(in the rows, 100 means zero)
Rotation paths and how fast each direction turns (deg/step):
Each turn is a multiple of 5 degrees from 10 to 175, or 0.
Each row of a path follows its step; steps can be skipped.

step 0: [102,119,56,92,96,84,90,110,104,113,96,103,120,90,96,97,91,67,83,61,88,86,79,133,103,103,116,113,99,80,91,122,85,109,98]
step 1: [72,101,65,74,109,108,119,70,98,80,94,100,103,120,100,89,81,83,90,112,108,102,79,136,84,77,102,119,86,100,85,92,99,78,114]
step 2: [90,92,90,103,107,95,112,94,84,105,114,99,133,75,54,109,98,75,85,110,108,129,76,126,99,101,118,95,70,101,117,117,95,99,95]
step 3: [113,104,62,73,97,105,97,102,71,100,98,79,112,89,128,93,101,68,102,105,93,116,110,135,104,92,91,120,79,88,122,107,87,121,113]
step 4: [104,126,70,79,76,97,149,79,100,70,120,92,114,101,93,74,99,81,103,100,103,103,81,110,101,115,102,88,81,106,91,102,85,99,84]
step 5: [106,101,97,75,99,126,98,87,97,88,88,95,144,81,83,76,119,63,92,106,127,116,104,97,111,90,114,113,95,79,114,112,106,71,101]
step 6: [100,83,74,89,102,96,89,103,81,66,121,88,118,74,118,76,109,90,106,84,101,107,52,101,129,92,87,107,79,103,98,115,97,112,115]
step 7: [111,84,87,93,91,95,127,59,82,94,125,96,98,95,103,71,93,52,77,94,96,83,98,106,107,95,97,82,116,75,100,111,94,92,116]
step 8: [106,72,101,61,109,93,123,99,108,69,83,90,120,86,84,81,101,102,96,118,134,97,90,120,119,102,101,77,98,103,123,104,93,97,131]
step 9: [130,95,103,91,88,104,89,77,59,91,123,91,118,87,96,85,97,116,88,112,101,106,79,100,124,118,104,118,107,90,123,128,64,97,110]
step 10: [126,105,87,105,82,72,112,86,93,90,74,96,113,119,110,51,110,79,96,122,99,78,90,95,122,92,111,95,93,90,98,109,92,125,124]
Directions:
[90,94,100,91,96,108,99,98,93,92,101,95,94,103,108,99,94,109,105,102,95,104,90,102,102,108,96,104,100,113,96,94,100,98,96]
145
[94,96,103,98,101,102,94,98,96,107,85,99,95,98,104,89,101,91,87,99,96,95,107,101,104,103,103,102,99,101,109,97,99,97,89]
155
[95,89,105,100,101,108,95,106,101,90,97,93,110,98,86,108,104,103,96,99,103,106,104,96,97,104,107,101,99,97,108,95,101,102,101]
115
[92,97,113,94,94,97,103,106,96,110,101,105,109,104,91,96,105,94,108,101,102,104,104,108,108,98,96,97,105,108,95,100,104,95,103]
120

step 0: [73,97,129,110,81,93,102,92,96,100,95,113,132,79,105,122,80,105,97,94,116,116,77,79,90,93,105,67,98,125,94,112,51,95,114]
step 1: [65,96,130,108,71,98,104,99,90,121,107,88,89,90,119,66,105,110,126,88,134,116,74,70,94,92,110,101,112,89,111,103,93,84,131]
step 2: [81,78,126,88,66,101,86,57,79,87,98,103,105,98,120,114,96,113,112,114,123,130,92,126,75,111,108,78,117,112,116,108,98,88,117]
step 3: [84,65,111,115,59,145,88,98,86,108,106,100,104,78,87,73,93,95,112,92,128,110,112,83,105,108,85,63,105,114,115,113,99,99,111]
step 4: [62,102,126,102,78,106,77,101,99,96,74,79,105,71,112,100,96,102,102,131,119,111,117,113,122,80,114,63,123,92,108,88,111,101,123]
step 5: [78,78,116,117,81,119,97,111,101,85,102,97,99,95,95,93,76,101,133,120,133,99,105,105,82,98,129,70,103,114,53,121,100,110,110]
step 6: [74,88,125,115,118,103,91,106,104,73,91,76,87,67,112,80,94,105,130,95,124,105,111,100,76,80,72,89,129,112,103,106,132,103,116]
step 7: [52,100,133,99,72,107,121,113,115,68,100,99,114,96,107,107,94,87,94,114,118,107,106,125,77,89,82,75,91,137,94,102,108,99,83]
step 8: [71,113,129,106,101,124,95,115,108,89,89,120,106,69,93,96,118,75,132,96,144,114,87,75,98,77,95,102,77,111,104,109,116,117,110]
step 9: [65,121,121,102,95,94,103,96,85,75,84,97,101,70,140,125,105,104,98,118,135,102,86,101,87,92,80,94,105,100,91,133,67,107,104]
step 10: [65,86,104,100,61,93,108,97,92,116,110,104,88,94,128,75,107,86,122,113,142,105,87,82,83,116,74,112,79,113,85,125,114,103,106]
Directions:
[104,107,95,99,104,106,102,108,111,86,97,98,96,104,100,99,100,94,105,103,97,98,105,103,91,91,94,89,97,97,93,95,103,101,105]
35
[104,101,104,105,91,103,105,104,96,95,95,107,110,100,104,93,99,95,107,105,87,91,95,101,96,110,103,97,103,102,98,104,95,96,90]
155
[101,98,92,97,102,96,109,93,102,91,94,92,96,95,91,99,106,92,101,92,97,107,96,103,112,108,101,103,101,99,91,97,97,92,98]
0
[102,95,96,95,99,89,92,97,102,106,94,112,111,104,93,102,99,95,106,100,105,104,102,107,94,103,101,100,91,105,90,99,105,99,105]
135
[99,109,102,104,105,101,94,107,99,105,99,98,101,104,104,103,106,103,109,96,107,98,96,105,104,94,113,102,103,91,89,104,88,98,101]
90
[88,105,101,94,90,91,104,100,100,105,103,90,99,110,101,92,103,92,102,104,95,97,95,104,104,94,107,99,94,100,104,94,106,106,98]
120

step 0: [108,114,120,99,67,93,85,123,98,112,114,109,123,91,123,107,105,79,101,90,88,91,83,81,81,123,131,119,87,93,105,111,114,109,123]
step 1: [110,95,109,110,88,88,112,81,110,139,123,122,109,85,82,104,92,86,64,122,107,104,114,78,98,90,105,109,81,105,105,102,117,71,96]
step 2: [99,69,101,113,95,86,66,97,86,106,118,102,104,106,101,96,113,86,94,103,75,114,74,108,59,90,101,114,100,127,91,91,95,83,79]
step 3: [106,109,99,85,53,80,93,93,120,117,95,102,109,99,100,94,89,81,95,87,74,84,90,99,89,105,107,97,77,122,116,85,72,109,126]
step 4: [91,96,87,124,64,92,108,90,72,104,129,109,108,101,82,92,92,87,98,103,91,100,102,90,113,86,122,112,101,84,136,108,102,65,104]
step 5: [91,68,93,117,100,98,74,95,98,127,114,113,106,88,145,92,97,74,85,88,107,93,90,108,78,87,110,109,99,82,85,94,89,81,119]
step 6: [97,110,122,73,82,79,102,79,98,132,119,75,108,67,103,80,94,70,90,85,81,106,85,82,93,104,100,114,102,108,107,99,110,108,100]
step 7: [115,80,103,110,56,98,86,107,100,113,133,105,107,98,106,101,116,87,99,126,111,95,103,94,87,109,116,95,83,104,138,110,108,96,71]
step 8: [90,83,120,137,101,92,73,95,108,119,99,106,118,97,93,85,104,100,76,96,77,93,100,75,81,89,127,94,68,96,88,80,88,90,107]
step 9: [100,120,114,92,74,73,107,93,105,105,125,87,125,90,96,117,79,84,97,99,90,109,72,113,72,94,105,121,100,102,98,88,83,65,98]
step 10: [99,92,82,106,62,105,78,83,99,134,104,112,104,108,92,86,104,68,115,113,110,94,81,91,96,84,95,100,84,115,109,135,93,87,114]
Directions:
[102,104,102,101,114,103,107,104,102,98,104,102,103,97,104,104,107,91,95,105,100,102,105,98,105,91,105,111,98,96,92,97,92,87,104]
95
[92,107,95,106,94,98,100,96,99,94,97,98,104,106,96,99,94,101,111,94,103,98,94,106,103,93,100,96,99,91,100,100,86,92,108]
65
[107,101,97,102,102,87,99,95,90,99,99,115,96,100,99,106,104,106,99,93,98,105,102,103,102,105,94,105,96,111,100,106,96,97,109]
40
[101,96,96,101,110,104,104,99,92,100,99,92,107,95,102,98,96,99,96,95,102,110,90,107,93,108,108,92,99,108,96,90,96,102,105]
115
[101,98,101,99,106,88,109,96,99,106,104,97,102,103,86,114,96,89,101,98,97,99,106,103,98,101,99,97,101,90,103,97,100,110,101]
135
[102,98,97,98,91,94,102,111,104,90,106,107,100,103,112,112,103,99,101,98,108,98,94,109,94,107,101,103,104,96,100,94,101,99,94]
160
[101,104,88,107,97,102,101,97,91,103,105,99,112,96,100,105,95,102,98,110,108,102,101,99,108,94,93,105,103,106,104,100,96,105,88]
130

step 0: [107,89,75,93,123,83,93,97,103,106,104,89,86,131,99,110,95,120,121,92,106,105,83,96,112,108,110,69,100,150,105,104,94,93,94]
step 1: [115,102,82,63,76,84,103,111,77,117,88,87,106,109,105,90,98,109,93,96,92,93,135,90,85,89,77,97,92,120,123,90,108,85,107]
step 2: [125,93,117,103,87,99,122,102,87,96,102,91,113,97,118,109,72,145,100,87,90,89,88,78,97,93,123,89,126,90,107,85,103,87,95]
step 3: [85,118,112,103,104,82,88,104,108,96,92,102,94,82,92,89,96,105,100,112,89,89,120,67,103,68,121,98,108,118,100,65,75,118,121]
step 4: [113,106,84,124,92,80,100,94,113,117,91,114,104,116,98,113,93,99,133,94,83,112,78,92,93,87,124,118,106,124,126,116,110,114,121]
step 5: [121,107,104,61,93,104,98,83,104,93,79,92,102,72,95,118,121,90,87,90,107,99,103,105,82,80,103,111,117,126,110,116,104,89,129]
step 6: [111,81,103,96,107,108,107,95,103,111,106,77,110,89,110,122,112,119,105,74,121,102,76,93,139,93,121,109,92,126,101,74,117,94,92]
step 7: [99,118,69,97,103,87,89,101,86,86,94,91,88,85,104,103,127,132,115,89,96,81,136,96,104,112,92,123,85,116,106,74,91,112,104]
step 8: [113,95,99,110,108,79,109,98,119,87,88,74,104,99,109,101,88,140,117,89,83,137,93,75,85,103,84,114,100,98,119,114,104,95,88]
step 9: [116,110,97,75,116,72,98,82,123,88,102,109,95,84,106,85,90,115,88,107,119,108,117,88,98,100,99,62,117,130,101,98,84,92,115]
step 10: [107,107,90,92,73,97,115,103,106,132,121,101,122,115,111,88,76,109,115,100,102,111,100,81,119,89,96,101,87,133,101,88,127,101,123]
Directions:
[110,105,109,86,94,98,97,98,106,107,98,109,92,107,95,100,104,95,106,96,103,103,98,101,103,100,97,94,98,105,98,106,107,91,97]
80
[110,91,98,97,106,98,102,106,98,103,100,98,102,102,88,93,111,109,95,99,92,96,106,97,100,101,103,100,99,97,101,98,101,100,84]
60
[96,88,97,96,101,89,108,99,100,96,92,103,105,103,107,91,105,95,103,100,105,100,97,104,98,95,100,98,97,101,111,112,91,95,100]
90
[98,98,96,93,99,99,98,95,106,91,104,92,101,103,98,101,95,114,101,102,106,106,105,105,105,109,90,91,88,98,101,104,101,105,100]
40
[106,92,109,103,93,107,97,96,93,102,99,102,98,104,89,97,84,101,103,104,107,93,104,98,96,92,101,100,98,103,107,102,93,108,100]
40
[104,107,95,107,106,99,98,99,107,93,92,100,93,98,96,98,100,100,115,104,93,105,98,102,104,87,94,96,103,91,100,98,93,104,95]
80

step 0: [109,83,94,108,134,106,88,102,112,125,92,113,91,118,106,108,93,75,77,101,104,72,93,120,126,116,120,79,78,132,96,122,91,106,105]
step 1: [101,105,83,92,114,97,96,112,99,112,74,123,72,109,124,111,95,109,112,93,114,93,136,102,139,86,72,105,99,98,79,107,102,103,130]
step 2: [112,118,92,78,81,96,102,101,83,68,81,112,84,97,129,130,106,86,85,110,114,99,92,111,97,99,74,119,103,95,131,138,95,105,100]
step 3: [47,91,91,100,84,70,108,79,81,91,100,124,112,97,99,100,89,90,98,88,96,70,75,102,105,87,94,118,112,92,112,116,107,74,96]
step 4: [65,66,113,91,120,88,91,111,103,79,126,90,103,95,102,112,84,89,57,91,104,112,109,80,106,109,106,78,118,89,92,121,124,92,99]
step 5: [102,95,92,109,125,93,90,69,95,115,106,96,83,116,78,115,112,70,77,105,109,93,119,108,108,124,99,97,130,92,111,71,125,115,126]
step 6: [116,107,88,111,137,82,101,108,111,107,100,128,85,99,97,112,74,97,91,147,99,96,116,131,86,87,115,122,107,118,90,111,111,115,104]
step 7: [106,121,76,88,119,100,105,115,99,103,121,125,106,73,112,92,131,112,86,89,102,95,86,117,105,67,80,127,98,87,88,114,116,118,126]
step 8: [91,83,114,93,92,107,86,95,97,73,89,99,146,108,95,102,131,91,89,111,126,91,98,95,92,80,89,130,112,105,96,136,84,107,117]
step 9: [88,94,104,114,120,89,101,77,107,67,86,98,99,113,75,94,101,103,78,87,104,63,69,71,124,113,87,113,100,102,69,108,104,105,80]
step 10: [113,65,105,142,129,101,71,95,106,99,99,96,88,105,100,103,91,115,86,103,94,103,127,86,123,95,80,104,101,71,118,114,119,92,81]
Directions:
[100,90,105,99,92,87,97,90,103,97,110,96,95,101,94,101,100,94,107,99,100,109,96,95,108,101,103,103,99,93,100,103,106,101,89]
60
[100,100,94,113,99,97,100,97,104,96,98,108,99,98,98,90,97,103,100,97,97,98,97,110,96,98,102,89,91,104,95,109,112,92,97]
115
[103,101,94,112,105,91,94,104,96,111,107,100,104,109,100,99,91,100,92,98,99,106,105,95,99,112,102,98,93,102,104,95,100,106,103]
65
[102,108,101,95,102,99,100,100,104,96,104,93,91,96,105,111,106,103,87,94,97,100,87,102,97,109,104,99,93,108,96,102,102,105,94]
160
